In the rows, zero is written as 128.
One turn moves every row onto another: examples first, then more rows asked:
T: [142 149 124  96 110 145 152 124 115 133 129 126 113 136]
K: [118 166 121 103 150 149 174 130 106 162 108 106 125 128]
V: [137 121  93 116 140 116 131 136 162 138 126  92 122 143]
L: [117 105 118 116 147 157 123 130 104 138 127 103 140 107]
Y: [138 151 107  90 128 128 173 118 122 165 113 103 118 134]
G: [138 150 122 120 149 131 165 155  99 143 116 116 128 156]
N: [141 130 139 107 128 124 155 108 115 161 125 112 127 137]
E: [134 122  97 122 135 146 147 150 153 128 114  89 154 154]
A: [104 143 116 129 143 147 130 126 130 124 150 110 135 107]
W: [108 130 112 120 163 155 116 153 109 128 126 109 121 110]
B: [122 162 114 100 149 145 172 138  97 159 108 108 121 128]
F: [103 150 123 122 168 149 117 121 142 138 126 104 136 111]
Z: [140 119  89 114 163 118 125 130 153 144 113  94 117 139]
R: [135 135  97  99 138 155 125 139 165 127 103  94 141 145]
S: [119 128 105 102 161 151 105 148 106 132 116 106 136 113]
P: [138 152 107  84 121 140 172 121 122 159 108 103 119 135]
Q: [ 98 138 132 128 164 154 122 138 129 140 126  99 147 115]
M: [129 147 138 123 151 161 172 131 122 145 102 117 113 150]
C: [138 112 100 102 129 152 129 136 164 132 106  91 127 144]
X: [136 110  89 132 155 141 150 135 153 131 115  98 105 141]

K -> P
F -> R
Q -> C
Where do these go?
N -> M
A -> E

One turn moves every row onto another: examples first, then more rows asked:
buteb: [122 155 135 124 131 153 118 117 139 153 106 141 138 148]
Sor: [151 131 138  97 131 136 127  80 163 169 121 150 138 112]
puzog: [141 118 123 139 110 140 133 119 139 138 154 100 127  86]
guzuf: [139 137 114 109 145 136 124  74 166 162 116 141 125 124]
seni: [138 120 123 142 110 142 133 123 137 137 153  99 127  89]
fimob: [140 119 124 140 110 142 133 122 139 138 154 100 127  87]
punes: [148 137 151  97 121 146 128 100 163 175 123 154 146 111]
panol: [146 135 126 100 137 139 128  80 174 173 123 147 132 111]
batub: [124 149 122 124 140 143 117  97 140 147 104 138 130 149]
nilek: [138 119 119 142 113 139 132 118 137 134 152  98 124  90]
veru: [126 157 143 117 123 163 125 130 159 171 119 146 143 131]
rigo: [141 117 121 140 112 139 133 117 139 137 154  99 125  86]
diro: [121 146 116 128 143 141 125 110 135 146 112 146 130 150]
sep: [128 154 149 116 121 159 122 126 145 163 113 147 147 137]
bufip: [144 122 119 141 109 141 135 121 137 134 143 101 118  84]
Zosuv: [119 160 130 126 132 160 121 124 151 160 111 140 135 144]
dalub: [128 145 109 120 148 140 120  85 156 155 110 137 123 139]
Mut: [120 155 115 127 142 150 119 105 150 153 108 136 127 147]
kaso: [140 140 149 104 121 150 136 126 155 173 130 162 149 117]
zug: [146 140 141  99 126 149 130  99 175 180 127 151 140 108]
zun: [143 123 121 141 109 142 135 123 136 134 143 101 119  85]
vaba: [144 123 121 141 109 142 135 123 137 134 143 101 120  84]
veb: [143 123 120 141 109 141 135 122 136 133 142 101 119  85]
masef: [150 125 126  99 138 130 135  84 161 167 128 158 135 111]
zize: [142 128 113 108 148 126 130  77 152 156 121 151 128 125]
dis: [144 122 121 140 108 142 136 122 138 135 144 102 119  83]
tuze: [134 139 117 116 144 134 119  77 147 150 107 139 127 138]
gog: [137 120 121 143 111 142 132 123 136 135 152  99 126  91]
ravuz: [139 147 156 105 117 156 126 119 155 172 120 152 149 122]
Zodef: [138 149 147 105 121 159 129 120 169 179 125 151 145 117]
kolet: [144 123 121 140 108 142 136 123 138 135 143 102 119  83]
Pemil: [130 137 108 120 149 131 126  88 142 147 113 147 126 141]
Sozep: [144 122 120 140 109 141 135 121 138 134 144 101 119  83]
kasaf: [145 132 125 104 140 131 123  71 157 159 114 144 130 123]
kube: [149 130 142  97 127 140 137 104 162 174 132 162 144 108]
Kofe: [144 122 120 141 110 141 136 121 138 134 143 101 118  84]
bapil: [128 149 144 116 123 155 132 136 145 165 123 157 147 132]
rosu: [137 120 120 143 113 140 132 120 136 135 151  98 125  91]
lil: [121 151 131 126 133 151 127 130 136 154 116 151 140 146]
Gigik: [139 118 120 141 113 139 132 116 138 135 153  99 125  88]

fimob -> seni
dalub -> guzuf
Where do these go?
masef -> kube
buteb -> batub

One turn moves every row onto another: examples first, then more rows asked:
Neb: [155 111 110 135 139 122 171 143 102 119  91 126 120 155 122 126 130 134
  95  83 131 134]
gufi: [171 112 137 130 109 125 140 143 118 141 106 139 140 133 106 139 128 131
  94  64 133 109]
Gari: [126 135 161 140  84  93 145 145 102 145 124 136 138 138 112 134 123 142
 122 121 173 125]
Mogu: [177 142 134 105 142 115 140 143 102 147 131 128 167 136 103 142 128 158
 114  95 127 140]
gazut: [159  98 142 121 124 142 159 137 148 109 109 120 125 149 133 124 136 125
 120 102 121 120]
faz: [123 147 143 150 105 101 163 133 118 144 103 131 108 138 127 131 139 151
  97 125 170 127]
rom: [184 125 139 142 146 125 157 123 106 127 114 136 150 130  97 135 122 125
  95  81 134 114]
rap: [119 137 155 129  91  92 154 149 118 129 116 127 145 140 137 135 125 133
 140 139 163 122]
soz: [120 152 146 142 107 109 169 135 128 121 101 133 116 144 151 144 131 130
 111 130 160 127]
bem: [172 136 124  97 144 109 155 143 100 130 105 135 175 136 117 135 120 128
 106  97 122 131]
sinak: [125 150 152 154 100 110 160 132 111 138 109 141 110 142 125 143 130 140
  93 112 171 130]
ruk: [163 104 144 123 143 145 167 135 121 121 115 127 146 162 140 118 133 119
 107  96 113 138]
deto: [185 123 145 113 122 124 153 143 112 136 111 137 165 138 113 124 127 119
  95  78 121 121]
vuro: [161 115 138 137 130 138 144 143 129 134 136 113 112 164 101 120 140 163
 123  98 132 144]
Moret: [168 120 145 133 146 119 133 135 110 138 146 118 174 142 108 142 123 146
 148 103 127 124]
bas: [168 127 147  97 146 131 139 136 126 134 137 123 169 138 123 147 131 152
 130 113 120 139]
kas: [112 147 137 142 104  86 154 147 110 148 109 125 130 151 134 123 133 145
 125 134 162 131]
ranin: [158 123 133 116 160 135 154 136 110 131 134 118 148 160 129 137 133 159
 127 113 120 157]
gof: [164 122 128 130 157 107 144 131  87 135 128 127 175 135  99 146 116 143
 130 100 134 128]
Bavi: [149 139 112 117 139 102 128 146  97 154 119 136 153 146  92 145 119 153
 118  90 136 140]
muko: [174 118 132 130 139 129 167 144  98 134 109 132 144 160 118 115 129 126
  90  78 122 141]
tebik: [137 124 117 109 155 120 146 139 127 121 122 119 138 162 119 130 126 148
 143 128 124 150]
Sofus: [179 128 144 150 148 142 161 129 137 116 123 119 138 152 125 122 134 121
 118  93 119 120]
kobi: [128 149 156 146  89  99 146 144 134 151 118 124 123 142 130 123 142 147
 121 126 162 118]
gid: [176 131 128 146 159 130 172 124 115 113 105 127 138 146 117 127 126 117
  99  91 128 123]
ler: [106 127 142 136 108  94 161 128 106 139  95 139 131 133 134 139 128 134
 105 133 168 124]
Pud: [121 133 166 136  92 110 154 127 122 132 108 149 131 129 126 145 122 120
 102 124 169 116]
fito: [146 122 116 101 135 108 142 138 116 127  92 143 167 131 123 150 115 114
 114  94 126 116]
soza: [153 126 145 104 125 124 116 140 142 142 137 131 160 139 102 143 125 145
 141 108 127 126]
toli: [118 148 146 135 104 101 162 134 137 132 100 126 121 139 145 128 139 135
 116 140 158 120]
nik: [168 110 154 131 140 151 152 135 122 137 140 120 138 162 125 126 140 150
 114  94 119 147]
gibu: [134 152 162 148  86 111 152 145 135 135 120 124 119 142 142 139 138 144
 123 122 161 120]
Kebe: [122 129 162 140  94 108 153 126 130 143 105 138 125 125 130 139 137 136
 100 126 168 111]
nom: [115 128 153 146  92  93 145 137 103 159 115 137 134 136 119 133 132 146
 109 119 171 123]
peze: [124 154 142 146  99  92 160 153 107 136 117 119 123 153 136 133 133 153
 130 129 165 135]
kagab: [160 126 134 138 158 123 148 136 119 124 137 110 161 158 128 132 128 138
 153 112 118 133]
dazib: [171 118 138 123 151 115 151 123 103 123 114 136 174 123 104 147 114 120
 114  97 132 113]
Sibir: [111 129 155 132  92  93 145 139 123 147 111 132 146 136 136 131 130 130
 128 134 160 115]
Mosan: [172 134 136 156 153 134 154 138 122 128 137 110 137 165 121 121 136 143
 134  96 121 135]
bupud: [112 136 145 135 104  91 161 135  94 132 104 144 136 139 121 139 116 127
 111 131 172 132]

dazib -> Sofus
ranin -> bem
kobi -> nom
Where do these go?
gufi -> vuro
sinak -> peze

One turn moves every row onto another: examples first, then more rows asked:
zisap: [113  98 105 104 105 104  97 110 113 117  99 108]
kotu: [116 120 115 115 108 104  97 162 136 119 130 131]
begak: [118 111 143 167 133 109 106 130 116 114 132 149]
motin: [ 89  94 141 144 134 109  97 116 105 120 110 103]
bager: [117 130 115 117 105  96 124 149  91 136 105 134]
gusuf: [117 121 110 112  95 113 103 123  83 144 100 132]
sur: [104 128 107 108  96 117 115 140  97 124 111 147]
Bobe: [111 139 148 153 131 126 103 125 131 125 128 147]
mekel: [110 110 124 147 106 108 115 160 115 145 142 116]
torid: [101 115 147 152 133 101  91 109 129 132 118 103]
Fitab: [122 142 117 138 111 132 128 104 139 130 117 132]
Pasa: [119 138 122 140 110 134 141 128 127 137 131 130]
Lifu: [ 98 137 118 122 107 125 118 128  88 134  96 141]
Luze: [143 130 115 145 106 111 134 126 129 132 133 140]
mokup: [138 141 118 126 106 136 120 119 118 137 117 147]
geda: [ 92 111 133 146 125 107 107 100 111 135 101  97]
roba: [122  97 142 146 141  97 106 117 112 123 104  99]
difed: [124  85 132 133 130 129  89 148  97 116 116 128]
ref: [133 107 124 106 128 123 105 150 124 123 107 104]
nolel: [106 111 137 161 126 123 103 114 137 109 140 139]
favi: [105  99 117 125 105  89  75 105 107 127 107 116]
vur: [125 102 111 112 113  83  88 123 112 108 100 126]
tor: [134  82 117 152 109 122 100 130 120 131 141 120]
neza: [ 87 127 137 158 125 116  95 113 125 113 123 148]
fum: [108 107 101 119  99 105  89  96 112 115 100 131]

mokup -> favi
roba -> Luze
sur -> motin
Where do these go?
mekel -> ref
Fitab -> fum

One turn moves every row onto another: examples first, then more rows asked:
defed: [142 128 133 115 131 110 116 137 126 175 142 121 111 104]
teb: [151 123 123 131 130 112 130 162 141 102 133 122 132 108]
Kegiz: [125 127 151 150 127 121 138 140 115 102 142 112 145 124]
domi: [112 113 104 129 131 121 118 129 123 125 132 124 145 163]
zosed: [134 134 140 137 127 121 146 150 131 104 123 112 149 138]
Tase: [124 135 148 122 134 122 107 128 112 169 169 137 129 125]
rifo: [132 118  99 115 129 122 109 169 127 163 148 150 121 115]
lif: [ 97 141 146 129 129 121 130 139 112 170 158 127 134 144]
mavo: [148 120 148 138 134 120 125 132 124 107 148 110 144 110]
vutel: [ 95 114 107 130 132 123 114 149 125 113 122 148 128 142]
mog: [ 91 110 117 139 130 105 120 121 119 125 156 110 135 142]
vep: [127 126 135 123 130 131 136 132 111 178 125 112 133 136]
Rim: [123 130 129 106 119 157 110 143 107 131 119 127 135 120]
zafov: [128 128 126 144 123 114 143 170 134  98 127 123 136 120]
fizat: [127 130 113 113 133 107  97 145 141 115 131 154 119 139]
Tobef: [124 135 121 138 113 109 117 166 112 159 141 148 101 103]
komok: [123 128 123 124 132  90 104 117 135 128 166 115 126 136]
gedu: [143 135 107 161 133 112 119 159 149 132 130 132 135 148]
gebep: [108 114 149 157 155 119 114 132 142 133 145 125 129 107]
legap: [120 119 106 130 104 146 114 146  94 134 140 109 136 116]
gadu: [105 125  99 123 124 120 132 178 127 164 137 139 126 134]
ros: [117 152 119 123  98 104 123 156 119 137 158  98 117 112]
rak: [104 129 127 124 132  91  98 138 136 116 157 142 108 117]
zera: [108 139 119 123 125 118 141 158 122 170 142 126 137 156]
mufir: [118 129 135 151 114 116 123 137  94 169 156 122 117 114]
sorez: [154 128 119 163 138 114  97 142 141 132 151 138 131 124]
romo: [138 142 136 166 137 116 116 130 135 136 146 124 144 152]
Zase: [116 160 141 117 107 137 109 156 107 123 130 139 118 120]
des: [121 163 142  98 114 117 120 151 133 133 136 114 116 113]
nul: [ 95 124 138 157 150 118 136 152 149 133 125 120 134 130]
Duv: [109 134 123 145 112 129 137 162  99 162 123 138 120 136]
vedi: [124 119 129 122 133 124  98 150 115 162 164 151 117 103]
zoter: [111 110 119 152 150 116 119 162 154 129 130 131 124 102]
zare: [141 117 135 145 127 112 122 151 125 101 151 121 131  94]
gutaz: [124 123 107 112 113 124 125 143 119 146 146  85 133 109]
fakil: [134 132 120 110 129 125 130 161 130 168 111 137 116 123]

ros -> gutaz
fizat -> rak
Where do these go?
fakil -> Tobef
vedi -> Tase
gedu -> zoter
zare -> mavo

One turn moves every row onto another: examples first, then more rows asked:
Kinap: [ 76 107 116 113 143  99 115 132 131 119 141 130 149 118 110 131 108 120
 117]
Dezit: [150 123 130 151 122 104 108 120 112 126 133 129 158 142 135 158 125 121
 113]
mazap: [146 119 150 103 162 145 114 135 108 141 148 133 127 130 108 121 109 138
 140]
tivef: [ 76 102 118 121 145 102 124 127 127 121 136 132 154 113 111 132 115 122
 113]
Vid: [149 148  97 139 118 104 116 138 134 116 129 135 131 138 125 148 116 110
 111]
napo: [125 157 136 129 142 166 129 131 126 120 133 149 153 143 112 112 123 140
 123]
Gugil: [145 101 154 114 151 157 112 124 110 136 142 126 129 131 114 130 105 130
 131]
zil: [126 149 137 126 127 171 112 130 138 110 133 142 140 152 116 118 112 128
 122]
Notu: [119 146 143 136 136  99 142 130 124 127 136 138 140  71 112 143 118 121
 119]
pugan: [114 144 130 134 128 112 138 130 128 118 141 129 134  71 116 148 104 110
 114]
tep: [130 151 151 131 142 159 122 129 124 124 130 150 156 148 112 112 129 144
 127]
Zaler: [ 81  99 124 127 143  96 127 127 131 124 126 137 153 115 108 129 124 123
 112]
sigig: [146  96 142 124 141 166 123 124 121 131 128 128 119 128 112 131 108 121
 120]
befeb: [144 163  91 130 134 101 120 142 121 122 143 137 141 132 124 144 115 119
 118]
maz: [132 144 159 129 133 157 110 128 129 120 129 147 152 156 114 115 127 141
 128]
ker: [149 132 136 103 162 140 127 144 118 141 138 142 117 125 100 113 115 137
 138]
Ked: [121 132 158 124 114 100 104 129 136 114 143 123 126  91 118 153 100 108
 124]
nunal: [126 133 170 127 121  87 108 129 131 123 138 131 133  92 115 147 115 119
 129]
menab: [152 128 116 149 112 106 109 127 130 118 124 131 140 144 131 155 122 111
 108]
gup: [ 85 101 129 124 139  87 122 131 139 124 122 140 146 120 105 127 127 123
 115]
Kimin: [ 85 106 127 115 137  85 113 136 143 121 127 138 140 125 104 126 121 121
 119]
dulav: [ 80 109 121 109 138  91 109 135 139 118 137 133 141 123 107 128 111 119
 121]
miriz: [126 141 163 133 132  86 127 130 125 130 134 138 140  81 111 143 124 126
 127]
savo: [124 156 129 127 135 173 124 132 132 114 134 145 145 145 114 115 115 132
 121]
muveg: [130 143 152 126 126 164 105 128 136 113 131 143 143 157 116 118 118 133
 125]
Dusu: [148 109 128 124 143 162 136 132 131 130 119 136 109 124 105 122 114 120
 118]
sut: [143 158 105 131 144  99 118 135 103 130 152 135 160 130 129 147 117 130
 123]
pag: [114 137 138 128 117 113 118 128 135 111 145 122 127  81 119 153  95 104
 116]
Nebo: [145 138 125 142 139 101 112 124  98 133 147 131 168 135 134 154 123 131
 120]
remom: [150 127 125 113 153 149 138 142 130 135 124 143 107 122  99 112 117 128
 127]

nunal -> Ked
gup -> Kimin
Where do these go?
Gugil -> sigig
tep -> maz
menab -> Vid

